zes: [131  71 133 146  99 130 152 112 145 136 137 158 178]
Lesu: [106  68 120 139 127 170 151 160 107 109 158 156 146]
rated: [187 185 165 106 154 106 158 148 126 155 132 156  90]
Todib: [184 109 104 159 108 174 109 139 141 125 162 105 129]
fuzus: [ 83 132  97 136 144 174 138  98 144 131 114 124  94]
Kimaz: [ 54 128 133 129 113 122 135  70 104 121 111 168 120]
popem: [ 95  86  84 137 119 112 188  99  67 119 161 118 117]
where: [126] => rated, 8
q: [ 83 132  97 136 144 174 138  98 144 131 114 124  94] => fuzus
where: [86] => popem, 1
q: [ 54 128 133 129 113 122 135  70 104 121 111 168 120] => Kimaz
where: [114] => fuzus, 10
where: [188] => popem, 6
where: [97] => fuzus, 2

vanet: [140 113 173  49 123 194 107 158 104 155 100 152 108 122  98 152]
zadoz: [174 143 166 111 101 132 161 126 171 127 128 165 167 154  66 166]
kika: [144 127 141 108 132 143 142 152 135 127 127 145 145 136 118 145]
bar: [118 108 140  74 148 179 106 171  90 144 111 132 105 113 144 133]
desu: [148 146 141 153  93  98 141  81 164 124 133 136 143 144  84 135]
Rakik: [114 117 133 105 132 151 103 132 102 141 116 121 100 115 136 121]
gari: [143 129 135 117 133 136 146 150 137 124 131 143 149 137 121 144]
dube: [140 121 160  80 119 167 118 141 119 145 110 145 119 127 100 146]
moguz: [158 144 140 143 112 108 162 120 168 117 139 148 167 150  95 149]
q: [140 121 160  80 119 167 118 141 119 145 110 145 119 127 100 146] => dube
q: [118 108 140  74 148 179 106 171  90 144 111 132 105 113 144 133] => bar
q: [143 129 135 117 133 136 146 150 137 124 131 143 149 137 121 144] => gari

dilum: [128 143  88 158 135  96 196  81  79 167 167 187 191 136 207 151 207 152
  80  88 169 209 160 128 196 206 200  93 113 110 163  98 136 103 168 114
 142  94 113 167 175 141 119  97 146 160 196 173 118  88 136 153 193 107
 141 115]
riba: [117 119 111 121 118 112 126 110 110 122 122 125 126 118 128 120 128 120
 110 111 123 129 121 117 126 128 127 112 115 111 122 112 121 117 123 115
 119 112 115 122 123 127 115 112 120 121 126 123 111 111 118 120 126 120
 122 115]
duz: [119 117 124 116 119 124 110 124 125 114 115 111 111 118 108 116 108 116
 125 124 113 109 115 119 110 109 110 123 121 125 114 123 115 119 114 121
 117 123 121 114 113 110 120 123 116 115 110 113 124 124 119 116 110 116
 114 121]
Kule: [134 124 162 113 130 157  85 166 167 106 107  91  91 128  79 118  78 118
 167 162 106  79 112 134  85  79  85 160 146 162 111 156 112 134 106 145
 124 157 145 107 101  81 139 156 122 112  86 102 161 162 117 118 119 118
 118 116]
sila: [122 117 134 113 120 131 102 136 135 111 110 103 105 119 100 116 100 116
 135 135 110 100 114 123 101 100 103 133 127 132 112 130 114 123 110 127
 119 132 126 111 109 100 125 130 118 112 102 110 133 134 119 116 104 116
 110 127]
Vuba: [127 120 146 113 124 143  94 149 150 108 109  97  98 123  90 116  89 117
 149 146 107  90 113 127  93  90  94 145 135 146 111 141 112 128 108 134
 121 143 134 109 105  91 119 142 119 112  94 106 146 146 124 116  96 116
 108 134]
Sos: [134 124 162 113 130 157  85 166 167 106 107  91  91 128  79 118  78 118
 167 162 106  79 112 134  85  79  85 160 146 162 111 156 112 134 106 145
 124 157 145 107 101  81 139 156 122 112  86 102 161 162 129 118  89 118
 107 144]
Dedo: [144 143 144 138 138 141 142 149 146 144 138 143 138 145 142 141 146 140
 145 146 144 138 140 145 144 141 138 145 141 143 144 145 142 144 143 144
 141 145 143 139 143 139 147 143 144 142 140 142 143 144 139 138 143 144
 143 144]
laf: [128 143  88 158 135  96 196  81  79 167 167 187 191 136 207 151 207 152
  80  88 169 209 160 128 196 206 200  93 113  88 163  98 160 127 168 114
 142  94  78 167 175 203 119  97 146 160 196 173  91  88 136 153 193 150
 165 115]
q: [117 119 111 121 118 112 126 110 110 122 122 125 126 118 128 120 128 120
 110 111 123 129 121 117 126 128 127 112 115 111 122 112 121 117 123 115
 119 112 115 122 123 127 115 112 120 121 126 123 111 111 118 120 126 120
 122 115] => riba
q: [134 124 162 113 130 157  85 166 167 106 107  91  91 128  79 118  78 118
 167 162 106  79 112 134  85  79  85 160 146 162 111 156 112 134 106 145
 124 157 145 107 101  81 139 156 122 112  86 102 161 162 129 118  89 118
 107 144] => Sos
q: [144 143 144 138 138 141 142 149 146 144 138 143 138 145 142 141 146 140
 145 146 144 138 140 145 144 141 138 145 141 143 144 145 142 144 143 144
 141 145 143 139 143 139 147 143 144 142 140 142 143 144 139 138 143 144
 143 144] => Dedo
where: [104] => sila, 52

saz: [125 145 127 128 121 135 130 116 126 125 143 120 128 130 144 133 129 108
 128 120 139 131 117 122 121 127 124 138 127]
Tonik: [137 124 132 126 134 116 132 113 118 133  86 129 124 116 119 142 130 132
 130 157 135 109 124 137 120 108 133 132 127]
rudu: [136 123 122 136 133 155 130 139 131 126 182 140 140 147 121 155 126  83
 131 117 131 112 132 125 122 134 118 131 127]
kilip: [129 127 127 133 129 117 125 137 130 136 141 114 108 136 142 138 130 136
 134 134 126 103 113 117 126 139 150 124 129]
debaz: [125 145 127 128 132 135 130 116 126 125 143 120 128 130 144 133 129 108
 128 133 139 131 136 122 121 127 124 138 127]
feki: [147 120 113 127 139 132 125 151 124 137 211 136 136 143 144 155 124 154
 123 108 135 151 125 123 144 101 124 134 123]
Dute: [147 120 113 127 139 132 125 151 124 137 211 136 136 143 144 155 124 154
 123 108 135 151 125 123 144 101 124 129 132]
q: [125 145 127 128 121 135 130 116 126 125 143 120 128 130 144 133 129 108
 128 120 139 131 117 122 121 127 124 138 127] => saz
q: [147 120 113 127 139 132 125 151 124 137 211 136 136 143 144 155 124 154
 123 108 135 151 125 123 144 101 124 129 132] => Dute
q: [147 120 113 127 139 132 125 151 124 137 211 136 136 143 144 155 124 154
 123 108 135 151 125 123 144 101 124 134 123] => feki

zub: [128 122 126 154  78 134 128 129 129 129 124 126 131  84 114 127 155 123
 117 131]
kipu: [137 125 123 108 124 141 135 119 122 129 129 112 109 178 149 138 118 131
 127 134]
Vave: [127 132 128 101 122 134 125 134 129 129 132 125 118 172 149 131 115 131
 138 134]
Bapor: [133 120 135 148 132 127 128 128 135 131 128 137 145  72 103 127 141 120
 111 126]
gubif: [131 109 134 159 212 142 124 128 114 114 106 122 138  84 113 130 128 151
 116 134]
Fug: [128 141 126 105  77 123 129 125 134 136 138 138 111 179 151 127 118 122
 141 126]
vap: [130 129 131 119 186 133 126 129 128 131 128 134 128 154 138 127 135 135
 129 132]
raref: [133 122 130 156 132 130 126 135 128 120 118 125 137  74 103 129 141 130
 116 130]
Zelo: [124 118 125 153 156 127 128 122 125 119 155 132 150  71  97 131 143 127
 110 125]
where: [145] => Bapor, 12
where: [148] => Bapor, 3
where: [74] => raref, 13
q: [137 125 123 108 124 141 135 119 122 129 129 112 109 178 149 138 118 131
 127 134] => kipu
q: [133 120 135 148 132 127 128 128 135 131 128 137 145  72 103 127 141 120
 111 126] => Bapor
where: [97] => Zelo, 14

vesis: [118 125 125 135 136 121 132 159 144 203]
kef: [ 75  97 119  98 121 134 144 157 134 210]
mav: [131 126 124 129 124 124 121 148 157 120]
Fep: [136 114  92 113  92  84 100 161 170 147]
kis: [126 135 138 139 140 143 142 108  98 125]
bozud: [120 117 125 107 112 124 122 142 127 198]
muk: [130 119 124 116 123 129 124 154 161 129]
Roka: [132 128 130 121 123 124 122 134 143 103]
fogof: [143 128 118 124 116 119 114 143 153 115]
nuno: [131 121 130 115 114 125 121 135 124 185]
q: [131 121 130 115 114 125 121 135 124 185] => nuno
q: [120 117 125 107 112 124 122 142 127 198] => bozud
q: [136 114  92 113  92  84 100 161 170 147] => Fep

Velus: [152 169 123 111 127  89 149 131  97]
kovi: [177  85  53 128 120 126 149 186 134]
Ser: [162 110  52 151 135 149 136 188 121]
tedal: [134 159  99 157 132 127 110 147 143]
Kom: [ 50 173 113 157  82 111 106 133  77]
zar: [143  86  76 170 153 132 125 126  85]
q: [162 110  52 151 135 149 136 188 121] => Ser
q: [134 159  99 157 132 127 110 147 143] => tedal
q: [152 169 123 111 127  89 149 131  97] => Velus

muzup: [ 85  76 161 140]
vurem: [172 167  98 105]
Turil: [174 174 101 110]
rebub: [ 62  57 149 132]
Vusa: [ 70  31 159 157]
zefu: [185 216  91 103]
tevu: [149 144 110 121]
mab: [ 71  54 158 142]
kalu: [ 57  48 159 150]
ral: [ 78  53 159 157]
zas: [160 148 114 129]
Mida: [178 193  93 105]
q: [ 71  54 158 142] => mab
where: [185] => zefu, 0
q: [172 167  98 105] => vurem
q: [174 174 101 110] => Turil

setup: [ 75 158 118 150 143 137 145 120]
bula: [165  90  82  59 133 129 126 156]
kaz: [150 142  98  75  99 115  74 149]
Lefe: [104 102 121 127 158  95 142 150]
Meses: [ 75 158 118 150 212 137 145 120]
Pokiv: [ 88 154  75  95 111 177 171 123]
buz: [122  96 153 210 179 105 129 126]
where: [102] => Lefe, 1
where: [210] => buz, 3
q: [150 142  98  75  99 115  74 149] => kaz
q: [122  96 153 210 179 105 129 126] => buz
q: [104 102 121 127 158  95 142 150] => Lefe

vudit: [126 143 178  98 144 118  72 158 158 143 147 120 105  94 123 125 137 101
 129 108 100 159 111 116 118 108 106  89 146 111  91 125 120 152 175  82
 109 142 190 104 140 209 109 145]
kogiz: [126 143 178  98 144 118  72 158 158 160 147 120 105  94 123 125 137 101
 129 108 100 159 126 116 118 108 106  89 122 111  91 125 120 152 175  82
 109 142 190 104 140 209 109 145]
mide: [124 107 122 141 122 140 149 112 131 117 119 119 142 144 135 137 104 140
 143 137 143 118 126 130 139 148 139 143 104 143 150 127 125 113 107 137
 122 126 115 135 130  78 140 112]
pigos: [130 151 157 103 141 114  84 156 141 144 144 131 106  99 120 120 151 106
 117 111 103 152 121 121 115 103 109  97 155 108  93 127 126 151 167  99
 123 136 169 111 132 206 109 148]
q: [130 151 157 103 141 114  84 156 141 144 144 131 106  99 120 120 151 106
 117 111 103 152 121 121 115 103 109  97 155 108  93 127 126 151 167  99
 123 136 169 111 132 206 109 148] => pigos

vakam: [135 139 116 109]
perag: [132  38 120 183]
Dek: [133 138 195 155]
fekuz: [144  53 197 142]
mev: [129  55 181 136]
where: [132] => perag, 0
q: [129  55 181 136] => mev
q: [144  53 197 142] => fekuz
where: [129] => mev, 0
where: [142] => fekuz, 3

gufas: [112 110 111 115 110 111 113 116]
boto: [117 117 120 104 218 187 134  59]
Vezol: [117 117 110 104 113 121 117 107]
Lomib: [112 110 111 115 110 111 113 217]
Kuda: [117 117 120 104 120 113 117 107]
q: [117 117 120 104 218 187 134  59] => boto
q: [112 110 111 115 110 111 113 116] => gufas
where: [116] => gufas, 7

fop: [146 112 146 108 137 123 132 121 126 107  83 126 138 104 124  72 144 105
 119 127  97 169 144 130 123 107 115 142 164 140 149 165 111 151  96 121
 110 114  87 125 130 160 150 141 140 108 116 162 128]
Kole: [115 123 128 136 129 113  97 124 109  87 118 118 103 170 145  72 157 136
 130 145  83 161 126 175 174 129 163 213 150 133 142 143 152 154 146 154
  91 131  55  76 127 195 132  70 126 168 164 112 127]
bigav: [110 146 100 131 149  97 125 112 121 118 168 128 141 141 149 118 193 116
 124 176 104 110 164 140 104 130 106 127 147 151 105 146  87 125 102 131
 120  95 146 101 104 126 119 124 111 102 146 135 121]
goke: [136  98 177 144 139 117 109 141 149 117 140 119 110 177 175 112 148 114
 116 150 121 103 130 166 134 140 126 131 117 136  97 106  91 104  99 117
 150 126 137  60 154 125 117 120  79 107 141 164 133]
Zep: [131 114 114 129 139 138 107 157 126 111 130 132 108 138 137 143 140 117
 131 130 120 128 148 121 110 126 134 135 145 149 108 121 105 141 111 134
 106 116 141 103 118 147 129 114 111 112 143 131 124]
Feti: [148 175  94 170 146 178 137 142 127 135 133 148 145 117 114 115 144 129
 151  98 125 139 160  96 116 113 146 137 108 157 155 143 127 109 110 144
 128 144 131 172 120 150 142 112 123 110 118 125 118]
Meba: [118 163 121 115 109  75 124 132 123 130 149 138  80 172  95 109 115 149
 138 133 148 111 157 132 153 116 148 140 121 136 126 126 142 113 128 124
 145 153 140 123 150 125 158  91 129 139 151  94 111]
sosi: [162 101 174 142 148 134 128  97  99  82 141 145 117 137  97 125 136  86
 128 140 101 148 118 113  82 146 160 137 116 141 126 121 148  97 141 120
  94 171 125 122 129 155 102 136 118 128 128 137 105]
gisan: [146 150 147 149 108 115 119 107 143 111 135 142 124 144 136 120 126 117
 130 120 132 135 120 147 121 134 125 148 107 133 132 133 136 109 127 129
 142 144 122 117 129 140 117 132 120 124 111 138 129]
q: [131 114 114 129 139 138 107 157 126 111 130 132 108 138 137 143 140 117
 131 130 120 128 148 121 110 126 134 135 145 149 108 121 105 141 111 134
 106 116 141 103 118 147 129 114 111 112 143 131 124] => Zep
q: [162 101 174 142 148 134 128  97  99  82 141 145 117 137  97 125 136  86
 128 140 101 148 118 113  82 146 160 137 116 141 126 121 148  97 141 120
  94 171 125 122 129 155 102 136 118 128 128 137 105] => sosi
q: [146 112 146 108 137 123 132 121 126 107  83 126 138 104 124  72 144 105
 119 127  97 169 144 130 123 107 115 142 164 140 149 165 111 151  96 121
 110 114  87 125 130 160 150 141 140 108 116 162 128] => fop
q: [148 175  94 170 146 178 137 142 127 135 133 148 145 117 114 115 144 129
 151  98 125 139 160  96 116 113 146 137 108 157 155 143 127 109 110 144
 128 144 131 172 120 150 142 112 123 110 118 125 118] => Feti
q: [146 150 147 149 108 115 119 107 143 111 135 142 124 144 136 120 126 117
 130 120 132 135 120 147 121 134 125 148 107 133 132 133 136 109 127 129
 142 144 122 117 129 140 117 132 120 124 111 138 129] => gisan

kiter: [ 96 143 126 159 141 108 128 145 162 155 121 115 133  93 152 151 164 134
 107 109 114 163 140 126 137 116 118 123 124 137 110 115 152 133 150 116
 104 116 130 139 125 107 106 117 126 116 130 100 102 132 161 128 142  87
 132 123 127]
dez: [164 143 105  96 113 126 122  67 100 157 122 175 111 135 108 121  95 153
 127 113 166 153  93 114 133 181 133 186 125 129 161 113 102  77  69 149
 167 117 149  83 103 156 115 121 152 142 185 120  90 130 109 152 126 154
 144 183 150]
rozin: [ 99 112 167 170 127 115 128 181 138 119 118 116 137 100 138 143 153 131
 127 123 112 143 173 149 132  97 132  88 124 119 119 123 182 171 167 109
 108 143 125 156 128 113 120 123  95 125 121 119 152 132 143  90 128  84
 109  92 101]
fikiv: [179 122 131  89  88 128 135  75  69 119 152 205  89 179  43  93  59 122
 164 107 192  96  89 153 148 167 157 172 136  91 191 159  77  40  69 167
 188 158 151  61 129 188 139 120 133 143 211 143 124 135  77 134 116 176
 136 189 128]
nerik: [164 113 143 106  78 132 136 114  77 103 143 185 101 152  55 112  78 113
 163 124 178 103 129 151 143 154 152 147 120  92 183 156 103  82  94 164
 173 139 141 101 131 164 140 127 124 145 179 150 117 139  94 120  96 153
 129 169 121]
Buga: [156 134 126 105 113 105 142  87  95 146 141 184 108 151  88 126 100 137
 129 105 165 141  97 134 144 139 134 177 142 103 158 123 107  60  87 152
 164 138 165  65 125 163 115 112 132 130 194 113 125 122 106 129 134 147
 120 164 125]
Pelos: [152 124 143 121 106 112 133 107  91 114 146 185  98 167  59 103  81 111
 155 108 159  90  82 166 149 142 156 139 142 103 164 146 114  70 106 151
 166 165 140  84 146 165 146 109 113 135 181 136 144 132 101 114 117 151
 119 137 112]
q: [ 99 112 167 170 127 115 128 181 138 119 118 116 137 100 138 143 153 131
 127 123 112 143 173 149 132  97 132  88 124 119 119 123 182 171 167 109
 108 143 125 156 128 113 120 123  95 125 121 119 152 132 143  90 128  84
 109  92 101] => rozin
where: [81] => Pelos, 16
q: [ 96 143 126 159 141 108 128 145 162 155 121 115 133  93 152 151 164 134
 107 109 114 163 140 126 137 116 118 123 124 137 110 115 152 133 150 116
 104 116 130 139 125 107 106 117 126 116 130 100 102 132 161 128 142  87
 132 123 127] => kiter
q: [164 143 105  96 113 126 122  67 100 157 122 175 111 135 108 121  95 153
 127 113 166 153  93 114 133 181 133 186 125 129 161 113 102  77  69 149
 167 117 149  83 103 156 115 121 152 142 185 120  90 130 109 152 126 154
 144 183 150] => dez
q: [179 122 131  89  88 128 135  75  69 119 152 205  89 179  43  93  59 122
 164 107 192  96  89 153 148 167 157 172 136  91 191 159  77  40  69 167
 188 158 151  61 129 188 139 120 133 143 211 143 124 135  77 134 116 176
 136 189 128] => fikiv

tar: [137 146 115 128 171  51 135 144  90 147  66]
lezuk: [ 80 146 115 128 195  51 135 146 134  92  61]
fakor: [128 146 115 128 171  51 135 146 115  92  61]
q: [128 146 115 128 171  51 135 146 115  92  61] => fakor
q: [137 146 115 128 171  51 135 144  90 147  66] => tar

zete: [147 163 182 197 140 130 147  68 205 190 197 198 164 189]
rori: [121 121 121 121 121 121 121 121 121 121 121 121 122 121]
zoval: [122 124 124 125 122 121 122 118 136 125 126 126 124 125]
Nasi: [148 164 184 200 141 131 147  65 208 193 199 201 166 191]
bared: [133 128 121 116 137 141 133 161 113 118 114 115 127 118]
where: [115] => bared, 11
q: [133 128 121 116 137 141 133 161 113 118 114 115 127 118] => bared
where: [137] => bared, 4
q: [148 164 184 200 141 131 147  65 208 193 199 201 166 191] => Nasi
where: [190] => zete, 9

badif: [ 93 108 130 211 174 129 130 117 120 139 101 110 122  97 117 169 143 165
 116  76 141 185 165 162 179 110 124 139 125 131 143 101 156 122 109 153
 138 114 144 175 138 123  74  95 118 175 108 142 127 121 137 121 160 117
 195  80]
Vurub: [ 87 104  99  96 110 125  86 109 155 131 155 133 151 129 165 157 119 170
 100 131 139 105 142 129 131 129  94 106  88 166  83 137 164 131  98 161
  96 101 116 163 143 130 143 131  78 111  91 113 172 117 144 106 167 131
 108 204]
fur: [ 93 108 130 211 174 129 130 117 120 139 101 110 122  97 155 169 143 165
 116  76 141 185 165 162 179 110 124 139 125 131 143 101 156 122 109 153
 138 114 144 175 138 123  74  95 118 175 108 142 127 121 137 121 160  89
 195  80]
tas: [ 95 106 145 211 169 123 120 114 123 140  97 113 127  96 119 171 140 162
 117  71 138 180 164 160 177 108 139 132 112 130 137 103 161 123 106 145
 132 101 142 174 136 114  76  93 102 174 113 139 130 132 128 134 166 100
 191  81]
videv: [128 112 124  92  93 103  79 108 156 127 149 138 167 137 157 131 102 124
 114 128 116  84 126 114 117 128 121  97  94 164  79 142 168 132 103  95
  89  70 111 118 129 122 152 130  82 106 108 104 169 178 102 131 166  85
  95 196]
q: [ 93 108 130 211 174 129 130 117 120 139 101 110 122  97 117 169 143 165
 116  76 141 185 165 162 179 110 124 139 125 131 143 101 156 122 109 153
 138 114 144 175 138 123  74  95 118 175 108 142 127 121 137 121 160 117
 195  80] => badif
where: [172] => Vurub, 48
where: [92] => videv, 3
q: [ 95 106 145 211 169 123 120 114 123 140  97 113 127  96 119 171 140 162
 117  71 138 180 164 160 177 108 139 132 112 130 137 103 161 123 106 145
 132 101 142 174 136 114  76  93 102 174 113 139 130 132 128 134 166 100
 191  81] => tas
where: [180] => tas, 21

netis: [114  92 102 113 108  99 186  95  71  48  97  57  88]
Sosog: [ 97 177 181 102 173 125 129 103 109  62  71  80  35]
toso: [121 116 109 119  97 116 143  41 133  80  63 159 123]
Mored: [ 90 184 190  90 161 126  94 124 132  88  88  90  56]
seso: [114  92 102 113 108  99 161  33 115  60 156 140 153]
guzur: [113 170 164 119 161 132 131 112 116  85  83 101  43]
gud: [114  92 102 113 108  99 161  33 115  72  68 140 153]
Piva: [ 90 192 192  87 148 131  74 124 148 101  83 106  58]
kek: [ 89 131 173  89 171 108 106 183 113 123 168  57 158]
q: [114  92 102 113 108  99 161  33 115  72  68 140 153] => gud
where: [43] => guzur, 12

sogil: [ 92 128  89  54 146 113 151 128 141]
rukub: [ 95  63  86  55 128 126 136 140  63]
turi: [128 128  93  67 139 123 135 136 128]
Rir: [ 95  63  86  55 128 126 136 140 128]
Peg: [ 95  63  86  55 128  96 136 140  63]
where: [92] => sogil, 0
q: [ 95  63  86  55 128  96 136 140  63] => Peg
q: [ 95  63  86  55 128 126 136 140 128] => Rir
where: [54] => sogil, 3
q: [ 95  63  86  55 128 126 136 140  63] => rukub

